128 stands for zero in the data rows.
Here are some points, one per row:
[114 167 122 185  79 116 142 147 121 106  96 150 115 175 131 213  89  92
 179 136 196 149 177 135 127 105 161 122 146 160 157 105 111 126  99 156
 160 133 107 115 171 151 127 141]
[132 163 116 144 151 135 205 174 100 144 128 145 160 109 133 160 126 162
 166 131 139 102 138 123 164 162 179  82 176 142 150 146 203 158 124 174
 119 171 178 176 169 111 117 155]
[104 133 129 115 198 171 152 144  68 160 151 162 110 154 169 147 123 137
 173 163 173 147 167 161 126 154 147 155 134 155 113 105 104 146 151 123
 187 174 104 135 168 119 129 149]
[125 114 143 115 112 173 128 121 156 123 119 131 158 155 130 122 172 173
 146 122 115 123 158 234 139 169 126  70 147 192 127 178 164  69  88  95
 156 151 133 120 141 127 174  97]
[147 118 179 148  90 126 112 233 137 112 102 127 159  93 161 110 190 146
 109 113 122 133 129 115 111 136 137 116 186 145 159  72  96 163 151 125
 202 149 114 184 146 161 143 122]
[171 156 156 201 112 132 207 104 180 141 139 150 162 109 186 130 178 141
 149 142 163 185 140 165 146 130 137 156 104 153 154 172 201 173 141 143
 144 112 107 101 107 140 164 122]
[141 165 157  99 153 189 141 140 184 146 130 110 203 185 119 208 148 138
 179 125 136 145 100 101 171 133  75 105  82 155 122 122  97 174 115 111
 161 142 163 149 141 188 139 131]
[154 206 160 156 165 164 153 177 132 151 157  95 152 166 133 118  64 113
 111 120 144 130  95 173 196 145 212 154 172 127 164 130  99 110 125 130
  97 138 159 147 126 151 199  47]
[153 131 105 158 133 111 117 122 147 124 120 164 142 109 182 149 127 128
  92 158 115 163 116 179 126 160 115 118 177 115 150  92 151 171 172  97
  84 149 202 120 152 133 137 101]
[115 181 164 121 164 183 123 139 154 106 154 115 152 168 141 108 154 151
 103 148  84 137 168 102 128 137 152 148 147 170 111 183 161 196 140 157
 151 156 137 132 184  95 137 107]
[133 153 208 190 110 192 164 146  95 182 169 140 109  88 110 178 125 168
 150 153 101 137  88 173 145 132  98 129  95 112 136 149 134 122 192 176
 117 128 126 180 162 177 175 174]
[148 138 162 167 133 141  61 152 118 130 102 150 154 120 148 110 182 133
 141 137 126 152 142 142 131  54 125 147 111 151 130 176  67 160 159 144
 101 140 119 119 129 153 152 120]
[ 77 119 133 183 138 119 174 166 192 207 172 110 164 153 129 116 174 114
 118 101 152 151 169 150 107 140 130 113 120 164 162 148 153 173 145 131
 116 134 172 151 132 176 133 132]
[111  99 124 136 134 170 131 102 176 135 136 143 133 103 135 116 131 130
 171 121 114 146 156 135 162 157 121 176 186  57 137 137 122 186  78 132
 152 145 144 127 121  80 151  96]
[163 171 101 145 171  83 121 167 177 121 167 119  94 147 154 184 163 129
 115 191 160 149 120 176 131 153 106 119 153 172 184 178 112 156 199 183
 163  97 160 180 145  90 130 103]
[151 112  92 134 157 196 193 129  84 134 153 146 104 143 172 134 170  72
 101 178 112  81 184 162 138 137 130 145 104 158 148 103 120 160 123 134
 127 104 149 142 112 195 131 130]
[117  96 156  79 145 144 153 165 142 106 129 151 167 128 149 115 112 131
 155 163 144 130 109 111 130 141 128 157 195 159 151 169 147 128 140 121
  91  70 156 127 123 164 176 209]
[109 183 100 173 138  96 148 136 127  92 104 145 189 143  94 150 132 108
 142 185 105 110 160 126 121 147 120 187 132 120  90 111 193 137 158 138
 133 135 134 139 131 156 156 129]
[127 169 138 121 173 156 172  94 166 127 146 131 127 173 146 121 186 166
 172 130 157 113 140 194 157 146 193 105 140 122 131  79 108 175 165 172
 175 145 174 123 158 142 117 179]
[156 121 170 179 140 134 141 147  97 113 139 123 162  91 164 130 171 139
 138 110 161 152 130 148 129  75 135 171 134 156 147 170 134 157 141 150
 137 143 107 124 141 133 142 125]
[188 112 188 183 146 127 109 136 115 159 175 122 215 224 191 128 133 100
 199 171 140 159 148 166 168 165 122 123 189 107 172 108 143 145 178 146
 107 149  87 192 123 106 126 168]
[188 157 113 195 179 124 135 142 149 176  84  90 110 160 106 179 158 200
 157 114  80 144 148 176  96 161 161 181 167 148 141 150 145 122 105 122
 124  96 117 158 100 150  77 180]
[113 133 191 193 147 156 168 119 192 155 129 136 100 166 136 144  99 143
 141 120 121 170 211 103  59 145 137 158 204 139 163 159 132 137 174 114
 138 169 178 138 184 168 182 152]
[179 114 165 124 139 133 136 107 135 119 113 118 177 158 108 105 118 173
 137 148 139  95 173 146 136 142 129 164 175 180 102 175 131 143 191 150
 151 173 212 117 168 211 115 121]
[168 118 140 138 123 205  94 147 119 183 166 163 145 164 126 159 134 174
 128 197 180 152  98 117  64 156 192 164 157 137 188 106 173 169 113 183
 177 151 158 130  68 189 123  91]
[192 141 180 132 113 105 161 116 154 184 138 147 104 169 152 172 171 156
 115 139 130 104 147 120 176 151 108 168 179 169 120  93 129 170  80 180
 126 160 137 104 202 147 208 160]
[136 141 155 127 137 171 199 108 166 140 122 182 112 160 134 194 188 158
 134 179 170 139 140 128 169  89 167 109 187  85 132 149 145 109 137 105
 123 151 176 172 141 122 118 140]
[166 181 159 152  86 110 137 156 115 140 194 126  96 111 144 112 166 164
 221 204 163 144 152  91 180 154 142 129 170 159 134 144 131 135 176  83
 140 101 189 114 114 148 130 127]
[139 154 126 121 159 149 155  99 153 164 173 160 152 160 129 142 116 157
  88 148 166 146 145 150 152  22 117 118 169 107 123 180 169 109 107 144
 157 144 167 174 148 121 111 168]
[115 147 166 154 151  77 185 133  96 150 134 147 116 114 121 105 114 139
 141 161 131 198 105 151 134 190 133 114 126 134  79 142  90 134 110 173
 182 182 169 161  76 126 119 146]
[ 99 121 144 113 127 153 167 137 148 125 139 128 157 145 107 182 138 221
 111  97 168 118 167 134 134 136 133 186 111 161  96  76 171 179 220 102
 111 142 105 146 116  83 170 110]
[186  97 113 123 128 143 132 124 110 103 167 135 126 155 121 185 180 113
 146  90 138 203 141 122 164 172 105 165 157 159 155 119 178 126 150 142
 184 122 173 154 161 149 117 116]
[101 152 141 111 128 106 182 147 139 127 190 203 236 155 139 172 161 184
 138 174 105 179 161 185 127 135 155 175 167 157 166 145  93 110 127 173
 197 146 151 155 161 144 170 144]
[126 195 120 181 161 176  98  96 107 156 135 102 161 114 108  99 178 119
 103 134 189 160 101 140 143 159 121 156 187 155 169  98 136 149 142 114
 178 129 165 118 128 119 174 244]
[167 121  78 194 117 182 176 146 130 130 122 170 154 187  96 104 100 157
 122 165 134 142 105 135 149 153 129 123  92 155 163 158 161 152 173 103
 151 198  95 114 202 126 140 154]
[170 108 112 106 119 121 164  97 136 131 166 124 144 111 104 136  79 124
 166 117 133 157 115 156 117 132 154 164 126 156 171 166  90 198 140 123
  92 113 129 165 155 163 123 135]
[205 129 178 142 150 162 124 172 173 177 136 152 146 124 157 172 121 152
 139 183 146 161 196 141 150 170 147 142  98 144  90 139 113 144 117 138
  87 189 149 151 115 112 131 159]
[171 178 138  85 187 117 141 185 144 164 108 201 136 140 135 101 163 108
 176 117 191 156 135 169 121 129 106 182 137 193 149 112 175 142 131 141
  75 177 186 189 133 139 154 161]
[136 103 199 104 163  94 129 190 101 112 115 142 114 214 122 127 159 178
  99 137 184 151 150 177 168 172 164 131 129  55 145 167 159 168 130 144
 115  88 121 121 157 172 162 164]
[129 176 174  99  82 129 127 121  91 194 151 163 157 149 150 135 126 128
 127  87 148 110 167 129 103 162 111 135  93  99 178 132 116  85 160 170
 107 123 184  89 144  77  82 117]
[148 100 134 119 177 109 115 128 170 134 138 113 154 111  96 141 124 135
 120 169 130 186 189 101 162 129 217  79  94 168 167  99 121 109 169 163
 110 142 121 105 117 100 163 186]
[159 164  98  95 143 155 131  93 182 187 153 177 133 111 102 141 167 132
 180 133 137  99 154 156 141 130 182 112 191 116 126 133 157 121 170 191
 134 149  67 164 143 154 162 136]
[165 162 168 111 131 134 166  98 121 129 115 127 140 140 220 119 122 132
 138 126 125 165 126 127 113 130 155 134 146 152 145 157 176 150 154 128
 167 130  85 150 129 155 150 128]
[169 141 164 104 129 134 185  93 123 138 120 127 141 129 189 108 145 145
 135 128 130 200 129 120 142 131 161 152  96 160 165 173 176 156 143 135
 151 123 161 145 142 151 148 137]
[181 136 166 153 198 106 166 134 154 115 152 101 193  73 172 198 134 118
 110 129 185  81 149 122 125 172 125 142 134 108 144 187 141 124 139 124
 183 167 128 113 125 177 140 149]
[112 144 206 131 210 186 148 152 138 111 143 134 105 119  93 143 190 136
 179 169 167 164 147 140 143 160 110 131 153 138 156 155 175 105 127 178
 112 162 106 143 170 134 117  78]
[118 159 100 134 125 173 113 179 132 125 204 119 125 123 199 185 116 169
 133 133 145 183 120 155 145 149 146 136 206 164  69 138 131 124 127 151
  73 168 102 112 146 150 101 185]
[159 129 189 127 142 165 121 171 206 176 138 149 152  99 145 153 106  89
 149 172 155 145  95 164 103 162 177 145 102 143  84 107 161 124 123 128
 192  65 147 142 202  98 119 155]
[162 162 167 206 137 163 127 134 119  86 173 201 146 164 125 150 211 107
 114 101 112 126 145 118 144 165 226 165 106 149 123 159 127 113 119 120
 122 131 164 187 141 127 138 169]
[140 158 146 121 100 124 154 169 193 112 168 138 150 155  90 116 163 101
 134 143 116 140 131 128 124 129 122 145 149 131 164 165 175 176 129 139
 111 169 105  94 135 157 125 168]
[141 157  85 138 141 146 112 164 181 147 122 141 135 122 203 150 152 196
 156 154 147 158 120 128 167 159 164 187  84 108 163 146 107 115 139 153
 128 142 167 157 186 148 137 138]
[109  85  97 140 116 150 154 168 142 158 114  78 144 153 157 157 193  87
 166 136 125 148 115 150 155 113 173 177 128 111 124 157 168 115 184 167
 157 194 204 108 127 154 174 146]
[110 157 110 168 187 148 123 154 122 149 146 159 153  91 177 136 139 184
 154 165 137 146 185 134 168 165 121 130 116 126 214 108 131 125 100 144
 104 121 114 137 173 178 124 146]
[ 91 132 182  95 123 102 140 118 171 130 130 129 103 181 150 169 149 130
 138 154 110  73  86 125 140 134 131 184 118 180 213 162 140 136 149 108
 142 183 104 135  96  99 131 171]
[119 141 128 145 119 135  66 150  86 173 158 129 129 117 116 181 119 149
 167 157 160 106 183 176 163 143 164 127 136 137 143 216 167 189 108 124
 179 165 186 177 164 113 164 163]
[164 153  93  88 136 136 127 146  89 174 105 122 152 156 161 155 156 124
 114 125 109 187 148  96 136 135 119 130 143 140 137 177 154 134 159 135
 173 108 106 148 123 154 187 125]
[155 163  91 117 125 159 158 191 174 169 151 171 110 144 128 100 149 139
 135 133 182 131 170 150 148 195 138 154 153 108 127 209  86 128 158 128
 190 163  83 147 143 137 126 166]
[124 120 128 180 152 165 101 126 172  83 122 218 122 142 172 177  97 128
 152 104 169 143 104 126 141 184 136  92 137 155 142 184 126 163 167 193
 132 124 167 147  96 156 170 153]
[135 131 181 162 192 113 120 178 145 198 144 211 126 118 138 160 107 124
 131 115  93 155 130 144 237 122 155 162 175 164 157 128 164 151 187 109
 204 129 129  88 118 183  98 126]
[132 103 126 192 119 188 167 146 164 156 104 125 164 159 145  85 104 165
 124 143 153 106 162 110 202 125 116 163 180 189 134 146 138 114 128 205
 158 101 144 163 130  89 116 139]
[209 136 106 158 183 137 146 199 145 106 185 154 112 163 150 111 105 182
 188 113 111 111 138 136  97  82 108 120 108 112 143 104 156 121 123 138
 192 139 180 109 120  99 192 150]
[106 180 136 110 158 151 118 158 167 159 162 154 132 168 157 143 115 140
 165 156 138 126 167 151 159 157 159 145 118 132 131 163 182 157 141 166
 165 149 156 154 143 158 114 165]
[118 158 154 142 103 127 111 111 186  93 163 108 106 138 144  95  92 153
 123 141 163 145 175 166 179 126 119 144  86 121 131  84 186 104 123 158
 166 164 126 206 140 194 142 153]
[102 104 100 186 169  67 123 105 139 195 167 150 147 179 147 101 177 165
 149 142 174 107  89  86 119 143 163 131 126 155  86 148 148 128 117 122
 113 141 104 159 185 167 149  89]
These points spread out most along one direction. Take the direction at right angles to it along which they spread out most. Go by this last direction. How many in every 100 of the points above lie lower along it than each point below? Round to a whole number. More than half of the points above lie lower than the first one.
[171 156 156 201 112 132 207 104 180 141 139 150 162 109 186 130 178 141
 149 142 163 185 140 165 146 130 137 156 104 153 154 172 201 173 141 143
 144 112 107 101 107 140 164 122] 42
[109 183 100 173 138  96 148 136 127  92 104 145 189 143  94 150 132 108
 142 185 105 110 160 126 121 147 120 187 132 120  90 111 193 137 158 138
 133 135 134 139 131 156 156 129] 17
[115 181 164 121 164 183 123 139 154 106 154 115 152 168 141 108 154 151
 103 148  84 137 168 102 128 137 152 148 147 170 111 183 161 196 140 157
 151 156 137 132 184  95 137 107] 2
[113 133 191 193 147 156 168 119 192 155 129 136 100 166 136 144  99 143
 141 120 121 170 211 103  59 145 137 158 204 139 163 159 132 137 174 114
 138 169 178 138 184 168 182 152] 9
[148 100 134 119 177 109 115 128 170 134 138 113 154 111  96 141 124 135
 120 169 130 186 189 101 162 129 217  79  94 168 167  99 121 109 169 163
 110 142 121 105 117 100 163 186] 66
[129 176 174  99  82 129 127 121  91 194 151 163 157 149 150 135 126 128
 127  87 148 110 167 129 103 162 111 135  93  99 178 132 116  85 160 170
 107 123 184  89 144  77  82 117] 55
[104 133 129 115 198 171 152 144  68 160 151 162 110 154 169 147 123 137
 173 163 173 147 167 161 126 154 147 155 134 155 113 105 104 146 151 123
 187 174 104 135 168 119 129 149] 67
[170 108 112 106 119 121 164  97 136 131 166 124 144 111 104 136  79 124
 166 117 133 157 115 156 117 132 154 164 126 156 171 166  90 198 140 123
  92 113 129 165 155 163 123 135] 63
[119 141 128 145 119 135  66 150  86 173 158 129 129 117 116 181 119 149
 167 157 160 106 183 176 163 143 164 127 136 137 143 216 167 189 108 124
 179 165 186 177 164 113 164 163] 44
[133 153 208 190 110 192 164 146  95 182 169 140 109  88 110 178 125 168
 150 153 101 137  88 173 145 132  98 129  95 112 136 149 134 122 192 176
 117 128 126 180 162 177 175 174] 84
[171 178 138  85 187 117 141 185 144 164 108 201 136 140 135 101 163 108
 176 117 191 156 135 169 121 129 106 182 137 193 149 112 175 142 131 141
  75 177 186 189 133 139 154 161] 52
[ 77 119 133 183 138 119 174 166 192 207 172 110 164 153 129 116 174 114
 118 101 152 151 169 150 107 140 130 113 120 164 162 148 153 173 145 131
 116 134 172 151 132 176 133 132] 25
[156 121 170 179 140 134 141 147  97 113 139 123 162  91 164 130 171 139
 138 110 161 152 130 148 129  75 135 171 134 156 147 170 134 157 141 150
 137 143 107 124 141 133 142 125] 70
[188 112 188 183 146 127 109 136 115 159 175 122 215 224 191 128 133 100
 199 171 140 159 148 166 168 165 122 123 189 107 172 108 143 145 178 146
 107 149  87 192 123 106 126 168] 98
[151 112  92 134 157 196 193 129  84 134 153 146 104 143 172 134 170  72
 101 178 112  81 184 162 138 137 130 145 104 158 148 103 120 160 123 134
 127 104 149 142 112 195 131 130] 58
